A single turn carries every row of the set below to another of its rows. Some are shown first; where does it send the rows asked next?
noreb: |  14 |   4 |  10 |   8 |  -5 |   2 |  -2 |   4 | -26 |  -1 | -28 |   4 |  14 | -15 |   1 |  16 | -16 |   6 |  12 |  26 |   1 |   0 |   1 | -28 |  20 |  -5 |   6 |   9 |  -3 | -14 |
pego: | -15 |  -1 |  -4 |  18 |  21 |   1 |   1 | -23 |  13 |   8 |   6 |  11 |   3 |  -9 |   2 |   5 |  -7 |   2 |  -4 |   2 |  -5 |  12 |  17 |  10 | -16 | -13 | -31 |  23 |  11 |   7 |
nol: |   3 |  17 |  -2 |  14 |  23 |  14 |   4 |  15 | -35 | -11 | -19 |  -3 |   6 |  -5 | -10 |  -8 |  -3 |   3 |  17 |  20 |  -5 |  -3 |   0 | -12 |  24 |  -5 |  11 |   9 |  10 |   5 |
zira: |  -8 |  -8 |   3 |  32 |  19 |   1 |   6 | -17 |   7 |  11 |  21 |  14 |  -1 | -14 |   2 |  -2 |  -3 |   9 |  -1 |   6 |  -5 |  16 |   4 |   5 | -21 |  -3 | -22 |  19 |   0 |  -4 |
kun: |   6 |  17 |  23 | -11 | -10 |  -4 | -20 |  -6 |   2 |   0 | -26 |  -2 |  24 |  -8 |  -4 |  -1 |  -2 |  20 |   1 |  14 |   4 |  16 |  -9 | -27 |  25 | -14 |  -3 |  -2 |  -5 | -10 |
Pel: |   3 | -11 |   1 |  31 |  24 |   0 |   5 | -25 |   8 |  14 |  21 |  23 |   7 | -10 |   3 |  -2 |  -1 |   6 |  -6 |   6 | -12 |  15 |   5 |   3 | -13 |  -3 | -15 |  18 |   2 |  -3 |
Feser: |   2 |   0 |   6 |  14 | -17 |   7 | -20 | -12 | -28 |   3 | -25 | -10 |  13 |  -5 |  -7 |  14 |  -5 |   5 |  -6 |  11 |   6 |  24 | -10 | -16 |  -8 |  13 |  -9 | -16 |  -4 |   7 |
Mabiv: | -13 |   0 |  -3 |  20 |  19 |   6 |  -1 | -22 |   9 |  12 |  15 |  13 |   7 |  -5 |  -1 |   4 |  -3 |   3 |   2 |   3 |  -8 |  13 |   8 |  14 | -24 |  -7 | -22 |  28 |   8 |   4 |
lopog: | -13 |  -4 |  14 |  23 |  -3 |   2 |   2 |   3 | -18 | -16 | -13 |  -4 |  24 | -12 | -20 | -29 | -10 |  14 |  14 |  20 | -18 |  30 |  -6 |  -4 |  25 | -24 |  -8 |   9 | -21 |   6 |
gapo: |  16 | -16 |   9 |  13 | -10 |   0 |  -1 |  -9 | -14 |  -7 | -22 |   5 |  29 | -13 |  -7 |   3 | -28 |  19 |  16 |  22 | -20 |  23 |  -2 | -16 |  31 | -12 | -14 |   5 | -15 |  -2 |
gova: | -23 |  13 |   7 |  17 |   4 |  -1 | -11 | -11 | -23 | -13 | -36 | -13 |  20 |  -2 | -18 | -35 |  -1 |  11 |  16 |   5 |   1 |  34 |   8 |  -2 |   3 | -12 | -18 |   2 |  -9 | -15 |
sop: | -22 |  27 |   3 |  -7 |  -3 |   4 |  -3 | -15 | -19 | -18 |  -5 |  13 |  10 |   2 |  -2 | -37 |   4 |  15 |  26 |   6 | -10 |  24 | -10 | -10 |   8 | -24 |  -4 |   1 |   2 |   3 |
fibi: |  14 |  -2 |  11 |  12 |  -3 |  -5 |  -9 | -24 | -15 |   8 | -41 | -11 |  22 |   3 |   0 |  -9 | -13 |  21 |   2 |  14 |   1 |  34 |   4 | -22 |  15 |   1 | -10 |  -5 | -14 | -20 |
Lusun: | -12 |  -3 |   3 |  23 |  19 |  -1 |   5 | -22 |  18 |  16 |  10 |   4 |  -1 |  -5 |   7 |   2 |  -2 |   7 | -16 |   7 |  -2 |  17 |  10 |   5 | -13 | -12 | -24 |  21 |   2 |   8 |
gon: |  -2 |  13 |  12 | -12 | -24 |  -5 |  -5 | -24 | -10 |  -3 | -13 |  13 |  11 |  -3 |  14 |  -9 | -11 |  24 |  18 |  14 |  -4 |  26 | -14 | -29 |   8 | -17 |  -7 |  -3 |  -8 | -12 |
bip: |  14 |   9 | -11 |  11 |  28 |   9 |  -7 | -19 | -28 |  -8 | -38 |  -8 |  20 |  11 | -11 | -19 | -10 |  14 |  21 |   4 | -10 |  23 |  11 |  -4 |  20 |   7 | -13 |  -6 |  12 |  -2 |
Vatim: |  -4 |  -8 |  -4 |  28 |  22 |   2 |   3 | -22 |   4 |   6 |  19 |  24 |   6 | -14 |  -1 |   1 |  -6 |   4 |   4 |   2 | -11 |  12 |   9 |   7 | -19 |  -3 | -24 |  19 |   7 |  -4 |
dafod: | -17 |   6 |   2 |  12 | -11 |   5 | -28 | -17 | -34 | -13 | -24 |  10 |  29 | -10 | -25 |  -8 |   5 | -12 |   1 |   3 |  -4 |  21 |   0 |  -2 |  -8 |  -4 |  -9 |  -9 |  -1 |   7 |
muvad: |   7 |  -3 |  -5 |  17 |  14 |  15 |   6 |   7 | -24 | -18 | -16 |  -9 |  14 |  -6 | -14 |  -9 | -24 |  21 |  29 |  16 | -21 |  20 |  -3 |   0 |  29 |  -4 | -17 |   3 |   2 |  17 |
suv: |  -3 |  -5 |  -3 |  19 |  26 |  -1 |   2 | -31 |  16 |  15 |   8 |  17 |   9 |  -3 |   4 |   3 |  -3 |   2 | -14 |   5 | -10 |  12 |  15 |   5 |  -6 | -14 | -21 |  21 |   8 |   8 |
konuz: |  -8 |  -3 |   4 |  23 |  14 |   4 |   2 | -24 |  14 |  20 |  16 |  10 |   6 |  -3 |   4 |   5 |   0 |   7 |  -8 |   7 |  -6 |  17 |   4 |   8 | -21 |  -8 | -16 |  26 |  -1 |   2 |
sizun: |   1 |  -3 |  -3 |  19 |  22 |   5 |   0 | -29 |  12 |  18 |  15 |  19 |  12 |  -1 |   3 |   8 |  -3 |   3 |  -5 |   5 | -12 |  12 |   8 |   9 | -16 |  -6 | -16 |  25 |   7 |   4 |
kulok: | -16 |  14 |  16 |  15 |  -4 |   0 |  -4 |   8 | -29 | -12 | -21 |   9 |  19 | -17 | -15 | -16 |   2 |  -5 |   9 |  23 |   0 |   6 |   1 | -17 |  15 | -24 |  11 |  16 | -11 | -13 |
Rig: |  12 |  20 |  -8 | -11 |   8 |  11 |   2 | -19 | -20 |  -7 |  -9 |   8 |   3 |  11 |  13 | -12 |  -9 |  26 |  28 |   9 | -13 |  17 | -13 | -19 |  19 |  -2 |  -3 |  -8 |  15 |   9 |
votig: |   8 |   6 |  -5 |  17 |  12 |  14 | -17 | -16 | -35 |  -1 | -18 |  -1 |  20 |   8 | -16 |  -8 |   9 |  -3 |  -8 |   6 |  -9 |  19 |  -8 |  -5 |   9 |  11 |   6 | -17 |   7 |  22 |
mis: |  14 |  24 |   2 | -14 |  18 |  10 | -17 |  -2 |  -9 |  -9 | -24 |  -2 |  20 |   1 |  -8 |  -2 |  -4 |  18 |  17 |   6 |  -5 |   5 |  -4 | -15 |  33 |  -3 |  -6 |  -4 |  20 |   7 |
mit: | -20 |  30 |  15 |  -7 |   5 |   4 | -19 |   7 |  -8 | -17 | -21 |  -6 |  19 |  -8 | -19 | -24 |   8 |  14 |  14 |   6 |   2 |  15 |  -6 |  -9 |  19 | -21 |  -8 |   2 |   4 |   1 |

votig moves to Feser
Pel moves to zira
noreb moves to kulok
And these:
gapo moves to lopog
mit moves to mis
suv moves to Lusun
sizun moves to konuz
sop moves to Rig
bip moves to fibi

A single turn carries every row of the set below to another of its rows. Some are shown first; where does it send the rows asked next?
zipu: | -23 |   0 |  -7 | -15 |  -4 |  -9 |  -9 |   0 |  17 |   3 |   0 |  -1 |   0 |  -6 |  26 | -18 |   9 |   0 |   6 |   9 |   0 | -15 | -31 |  -2 | -15 | -12 |
beli: | -33 |   4 |  -1 |  -4 |  -6 |  -3 |  -1 |  18 | -12 | -12 |   5 | -16 |  -5 |  -2 |  42 |   5 |   2 |  -5 |  12 |  14 |  -2 | -31 | -10 |  -8 | -12 | -18 |
zov: | -32 |   1 |  -3 |  -9 | -12 |  -8 |  -3 |   8 |  -4 |  -5 |   9 | -16 |  13 | -11 |  46 |  -7 |  19 |  -5 |  14 |  -1 |  -2 | -33 | -16 |  -4 | -11 |  -3 |
zud: | -25 |   4 |  -8 | -14 | -13 | -12 |  -4 |   8 |   8 |  -7 |  19 | -18 |  16 | -11 |  28 |  -1 |  25 |  -7 |   5 |  11 |  -2 | -16 | -14 |  -9 | -21 |   1 |
dizu: |  16 |  -3 |   2 | -11 |  -9 | -14 |   9 |  10 | -35 | -19 |   2 |  13 |  10 |  -6 |  22 |  11 |  10 |  15 |  27 | -10 | -22 |   1 |   6 | -26 |  28 |   4 |
toman: | -26 |  -4 | -19 | -13 |   3 |   1 |  -2 |   6 |   5 | -14 |  -5 | -12 |   7 | -14 |  19 | -12 |  13 |  11 |   7 |   5 |  -7 | -33 | -15 | -10 | -14 |  -3 |
Vab: | -27 |   3 |  -8 | -12 | -16 | -12 |  -9 |  12 |   2 | -10 |  18 | -18 |  16 | -12 |  30 |  -1 |  25 |  -5 |   7 |  12 |  -6 | -18 | -11 |  -9 | -18 |   3 |
tad: |  22 |   8 |  15 |  13 |   9 |   6 |  10 |  -9 |  -8 | -16 | -15 |  -4 |   3 | -16 |   9 |   3 |  23 |  20 |  17 |   4 |   3 |   6 |   1 | -24 |  13 |   9 |
nevud: |  23 |   4 |  17 |  14 |  10 |  13 |   6 |  -2 | -10 | -16 | -12 |  -8 |  -8 | -10 |   6 |  -7 |  21 |  20 |  20 |   1 |   3 |   8 |  -1 | -21 |  14 |   3 |
gupo: |  22 |   5 |  19 |  17 |   8 |   5 |   9 | -12 | -12 | -10 | -23 |  -9 |  -3 |  -8 |   9 |  -1 |  15 |  15 |  18 |   4 |   6 |   6 |   0 | -18 |   4 |   6 |
Zemid: |  23 |   6 |  12 | -13 |   3 | -15 |   9 |  -6 | -17 |  -5 |  -3 |  17 |  -3 |  22 |  24 |  -1 |   8 |  -7 |  18 |  -1 |  -2 |  25 |  -3 | -23 |  16 | -14 |
lino: | -30 |   2 |   9 |  -1 |  -9 |  -7 |   0 |  16 |  -1 |   0 |   9 |  -9 |  -7 |  -8 |  43 |   2 |  -4 |  -3 |  12 |  12 |   2 | -25 | -15 |   2 | -13 | -18 |
luv: |  25 |  10 |  12 | -14 |   4 | -10 |   4 |  -1 | -14 |  -4 |   2 |  12 |  -9 |  21 |  22 |   0 |  14 |  -5 |  20 |  -4 |   1 |  22 | -18 | -28 |  17 | -17 |
mik: | -30 |   4 |  -2 |  -6 |  -8 |  -6 |  -3 |   4 |   2 |  -4 |   7 | -18 |  12 | -11 |  44 |  -8 |  21 |  -7 |  13 |   3 |   4 | -30 | -19 |  -4 | -14 |  -4 |
gupu: | -25 |   2 |  -4 | -14 | -18 | -16 |  -8 |  11 |   5 |  -4 |  21 | -14 |  16 | -11 |  31 |  -1 |  22 |  -7 |   7 |  10 |  -5 | -14 | -14 |  -6 | -18 |   1 |
ribu: |  17 |  -9 |   6 |  -8 |  -2 |  -9 |  14 |   9 | -32 | -19 |  -2 |  11 |   5 |  -2 |  17 |   1 |   3 |  16 |  25 | -10 | -21 |   4 |  18 | -18 |  24 |   3 |
Dig: | -30 |  -5 | -18 | -23 | -13 | -14 | -16 |  12 |  -8 | -10 |   3 |   0 |   2 |  -2 |  33 | -14 |   7 |   0 |  14 |   7 | -18 | -24 | -20 |  -8 |  -6 | -11 |
nite: | -31 |   3 |  -2 | -13 | -11 | -11 |  -3 |   6 |   0 |  -1 |  11 | -13 |  12 |  -6 |  47 |  -6 |  19 |  -9 |  14 |   0 |   2 | -28 | -21 |  -4 | -12 |  -8 |
Bosik: |  23 |   9 |  13 | -14 |  -2 | -19 |   5 |  -8 | -23 |   0 |  -7 |  13 |  -4 |  23 |  28 |   6 |   7 | -10 |  20 |  -3 |   0 |  19 | -15 | -24 |  10 | -14 |
famod: |  22 |   3 |   6 | -12 |   3 | -13 |   4 |  -8 | -15 |   2 |  -1 |  17 |  -2 |  27 |  27 |   9 |   7 |  -4 |  22 |   0 |   4 |  23 |  -9 | -20 |  16 |  -7 |
denok: |  15 | -13 |   0 |  -5 |  -4 |  -7 |   6 |   9 | -34 | -13 |  -1 |  10 |   6 |   4 |  20 |  10 |   2 |  21 |  30 |  -8 | -17 |   0 |  14 | -15 |  24 |  11 |
gizek: |  22 |   4 |  16 |  12 |  12 |   7 |  11 | -10 | -10 | -15 | -18 |  -2 |  -3 |  -4 |   9 |  -7 |  16 |  13 |  16 |   6 |   3 |  14 |  10 | -19 |  11 |   2 |
Goko: | -29 |   4 |   1 |  -6 |   1 |  -2 |  14 |  15 |   1 |  -6 |   6 | -14 |  -1 |  -8 |  37 |   8 |  -1 |  -2 |   8 |   7 |   6 | -33 | -12 |  -4 | -16 | -16 |
Figap: |  16 |  -9 |   5 |  -7 |  -7 | -12 |  14 |   9 | -39 | -16 |  -6 |   6 |   8 |  -4 |  18 |  10 |   1 |  17 |  28 | -15 | -20 |  -7 |  11 | -19 |  18 |   7 |
zumuz: |  22 |  13 |  14 | -10 |  -2 | -17 |   1 |  -9 | -11 |  -2 |  -1 |  16 |  -1 |  13 |  27 |   6 |  15 |  -5 |  19 |   3 |   2 |  25 | -18 | -27 |  17 | -12 |
lami: |  20 |   1 |   9 |  15 |  14 |  11 |   6 | -12 | -10 | -11 | -18 |  -6 |  -2 |   3 |  11 |   3 |  18 |  17 |  18 |   8 |   8 |  10 |   5 | -18 |  11 |   9 |
vedoz: |  19 |  -8 |   4 | -12 |  -5 |  -7 |  11 |  17 | -31 | -18 |   6 |  10 |   1 |  -3 |  16 |   4 |   5 |  19 |  29 | -17 | -20 |   0 |   4 | -22 |  26 |   0 |

zumuz moves to tad
zud moves to Vab
Goko moves to beli
And these:
Dig moves to zipu
Bosik moves to gupo
nevud moves to vedoz
zov moves to nite
gizek moves to ribu
denok moves to famod

